The rows below come in pairs that one turn or mirror swaps. Which row does each named row swap with?
j_15: [ -4  -3   4   1 -13  -1   1  -3  -9 -28  29 -14 -16  18   4 -19]
j_533: [ 19   4  -3   4   2 -10 -13 -15  -4 -22  -8 -21 -17 -14 -11   0]
j_628: [ 17  20   6  -1 -25  -7  -7  -3  -1  -7   3 -27 -11 -10  -2  17]
j_841: [ -3   2  -6   4  29  26   9   6  20  -5 -17 -11   2  17  -1  -9]
j_731: [ 21  17  -2   5   7  -6  20 -15  11   1 -10  12 -16 -17  13   0]
j_967: [ -7  -1  -3   2  33   9  14  -4 -19  14 -26 -10   2  12  25 -16]
j_157: [  8  25   5  -6  19 -11 -29 -12 -11   8 -15  -3  19   6   4   3]
j_383: [ -5   0   3   1 -36   6   2   4  27  15 -15   9   4  -1  -1   3]
j_153: [-29 -18  -7  -6  -7  17 -20  -6  -6  -9  -8  -3  13  17  11 -20]
j_758: [ -2  26  20   8  15   1 -16  -7 -30  -4  10   8 -11  17  -9  -8]
j_131: [-13  -7   6  -9   4   3  -1  12 -16   4  -3 -53   7  14  14   1]
j_500: [  4  23  10   4 -25 -14 -18 -17 -18  -5   3 -26   7  -7  -8   3]
j_401: [  0  -1  -2  -4  -8  -4  -1  -2  13 -10  -6  38 -10 -13  -3  -5]
j_19: [-10  -3   0  -7  32   6  -7   4 -17  13   8 -35  -5  13 -11  -5]
j_58: [ -7   3  13  -1 -23  -4   4   1  33   8  17 -21   3  19  -5  -3]
j_979: [-10 -14  19  -5   3   4  42  17  -1  13  16   5 -10   3   3   1]
j_873: [ -9 -27   4  -8  11 -13  -4   2  -9   3  -3  22  28   1   8  -9]
j_121: [-19  34  16  15  18 -14  -1  -9  -5  -5 -20  16  -8  -7  10   0]
j_471: [  2  -6  17 -10  14 -22  12   5  -7  23 -27   5   2 -22  12  14]
j_456: [ -6 -17   2   1  12  -7   5   7  -8   7   8 -46  -1  30  -2  -6]
j_892: [ -5   8  12   2  -3   7   0  -2 -51   0  -2  20  -8   4   0   0]
j_144: [-10  -7  12  -1  -2  -2   9   8   6  14   8 -51  11  15  -6  -7]
j_925: [  1  29  16  11 -28 -23  -1 -10 -12  -5  -4 -20  -5  -7   5  14]
j_719: [ -1  14  -5 -15   0 -16  -4 -14   0   5 -31  13  13 -20  16   6]
j_806: [-20 -19   2  11  -4  15  21  27   0  21  -1 -25   1  -5  -1  -4]
j_744: [ -3   3   3   0 -15  -7   5  -2  -6  -7  -7  41   5 -15   0  -1]
j_970: [ -8   8   8 -10 -27  -6  -5   6 -39 -11 -24 -14  -1  19  14 -10]
j_280: [ -5   6  12  -1 -34 -12  12  16 -21  30 -15 -15   1  19  11   2]
j_816: [ -9  14  11 -21   8  -8  -7 -23   9 -14 -11  -1 -22 -11  21 -14]
j_358: [  9 -10   8 -12 -24  -4  25  16  15 -12   5 -18 -16  17  -2 -10]
j_868: [ -3   0  -7   9 -19   1 -17  -6 -29 -10   4   1  -4 -25  -5  -2]
j_198: [-19  11   9  -4 -21  -6 -27 -14 -21   7  -4 -16  18  24   7  -7]
j_264: [-13   1  28 -12  10 -23  26  14   6  31  12  -3  -1   5   6  -1]
j_824: [ -5   9  20  27  -3  19   7  15  11  -3 -13  23  13   5  -5   1]
j_417: [ -7 -21  17  15   5   2   8  14   2   0  14 -19 -20  27   0 -25]
j_627: [-16  -3  13   2   8  -5  15  13  -4  12 -33 -44   4  -2  11   2]
j_607: [ -7 -16  14 -20   0  -9  29  12   4  10   7   8  -4  33  12 -11]
j_169: [ -5  17  17  -2  26  -3  10   7  34   7   3 -19  13   6   8   1]
j_41: [  1   6  10 -11  13  12   2   3   9  30 -37 -14 -19  21   5  -9]
j_775: [-31 -12   4   0  13  16   7  19  -8  13 -30  11   7  18   9 -15]
j_37: [ -1 -12   0  -2  39 -14   9   4  10  23  -8   2  -8  18  -6  -8]
j_953: [ -8  34  17  -2  -7 -16   5  -2  -2  10   0 -15  -9 -28   0  18]
j_407: [-21 -19   4   4  13  20  17  22  -6   6 -12  13  13  20  -1 -14]
j_937: [  1   2  15  14  37  21   0   1  -6 -21  -8  -3 -16   1  -3  -4]
j_849: [ -5   8  24   8 -30 -29  -8   0 -26  12 -13   4 -13  -4  15  -4]
j_130: [ -4  25  19   1 -18   2   2  -5 -24 -11 -10  26 -10  26   9  -4]

j_937 is swapped with j_471
j_417 is swapped with j_849
j_121 is swapped with j_37
j_407 is swapped with j_744
j_719 is swapped with j_841

The rows below come in pairs that one turn or mirror swaps. Which row does each named row swap with?
j_105: [  3  17  11 -17  11  18 -28   3  15  -2   5   8   7 -13 -12   0  -3]
j_780: [ -6   7  -1 -18 -10  18   4 -43  14   9 -12   0  -8  -9 -13 -10  -3]
j_276: [  4   5  26  14  -7  -3  16 -33 -10  18 -22  -8 -27  -9   9   6  -1]
j_643: [  4   9  16   4  -5  -4  35  16  -9 -12 -16 -31   3 -25  -9  18   1]
j_502: [  1  -4 -10  13 -21 -42   6 -22  -5  -5   9 -35   8   0   0  10  -2]
j_576: [  8   4   9 -24  -2  32 -20  -8  -1   9  -1   6   0   2   3   4 -11]
j_909: [ -7   8  -2  -1  -2 -24 -12 -10  13  14  10  -5  24  10   8  19  28]
j_955: [  7  -9   1  -5 -21  -3  15  10 -39   5   6 -25   2 -16 -23  18  -3]
j_150: [ 15   5  -2 -31   7  15 -12 -20  -6  26 -11   3   3  12  -8   4  -2]
j_40: [  8   4  17   4 -31  -3  24  14 -11  -6   7 -14  20 -32  -9   0  13]
j_784: [ -4  14 -13  12 -14 -20  -7  -9  21   5  -9 -13 -26 -10 -24 -21  -1]
j_321: [ 18   8 -15   4  -2   3  12  12 -20   4   6 -24  -4 -40 -20  -3  11]
j_748: [  6  -7   9 -27  18  15 -20 -18  -5   5  15  -1  17 -10  -4  -3   8]
j_50: [ -2   8  22  10  14 -15   0 -33  14  21 -20 -20 -19  -7   3  -8 -12]
j_303: [  8   6   7 -31  -5  19 -22 -14   0  -1 -10   1 -10  13  -1  13 -13]
j_927: [  0 -10  12  -5   4  -5 -17 -16  26   4  22 -13   5   7  -1  -8  29]
j_578: [ 24  21   1   4  -9 -16  15  14 -16 -11  -5 -28  29 -17 -13   5  13]
j_595: [  1  -3  -2  14 -24 -39   7  -3 -11  10  -9 -45   4  -7  -1  14  -2]
j_18: [-10   2  -7  20 -33 -34   4  -2 -13  -3  -6 -29   5   0  15   6   6]
j_93: [ 18  17   0  18 -11 -26  -1   1  12 -12 -16 -24 -26 -13 -14  -3 -21]
j_26: [ 11  13 -18  17  -7 -15   3   1  15  -1   3 -16 -22 -18 -29 -14  19]
j_91: [  8  13  10 -24   2   9 -11 -21   8 -12 -11  -3  22   5 -11  21 -20]
j_161: [  8   4  29 -16   7  19 -10 -20 -19  13  -1   8  -6  -5  -9  10 -14]
j_574: [ -2  26 -10  13   5 -21   7   3  13  26 -24  -7 -12 -16 -17   3  17]
j_88: [ 15  21  25 -19  21   4 -10 -10   3   5 -21  -3  23  -3 -11  -8   3]
j_410: [  1  -3  -4   5 -33   4  30 -15  -2   0  14 -32   4 -19   5   9  20]
j_173: [-10  -6  17   9 -14 -20 -10 -11  22   0  26 -19   2   5  15  -4  22]
j_932: [ -4 -17  30  -8  -2 -26 -11  -9  15 -14   4 -25   6  12  13   0  -2]
j_460: [ -1   2  -1  -1  -8  -4   7  35  -8 -13  10 -19   9 -30 -17   3  16]
j_494: [ 17   6  -5   0 -10  -7  33  11 -29   8   4 -16  -3 -15   2  14  23]
j_467: [  1 -17  -8  -1 -35 -20   2 -29 -16   7  -8 -25   8  13  -6  16  -4]
j_783: [  4  -2   3  -7 -19  -2  26  22 -23 -11  -4 -26 -20 -13   0  16  10]
j_68: [  2  -3  -8  -7 -20   3  25  24 -28  -7   2 -14  -6 -22  -4   4  10]
j_380: [ -2  12  24   0   8 -23 -13 -38   3   9 -19   2 -10   1   9   2 -13]
j_994: [ 14 -18  22   1   0 -10 -19  -2  29  -4   1 -15   2  20  10  -2  15]
j_539: [  6  10  18 -20 -12  18 -14 -14   9   8 -12  10  21 -13 -21 -10 -13]
j_839: [-12  13  15   8  -3  -9 -18 -24  10  16 -30  -5 -13   5  12  -9 -11]
j_227: [ 22   4  -9  18 -10 -25   4   9  14 -16 -16  -9 -24  -5 -19 -10   7]

j_909 is swapped with j_574
j_276 is swapped with j_467
j_576 is swapped with j_68
j_994 is swapped with j_227
j_321 is swapped with j_748

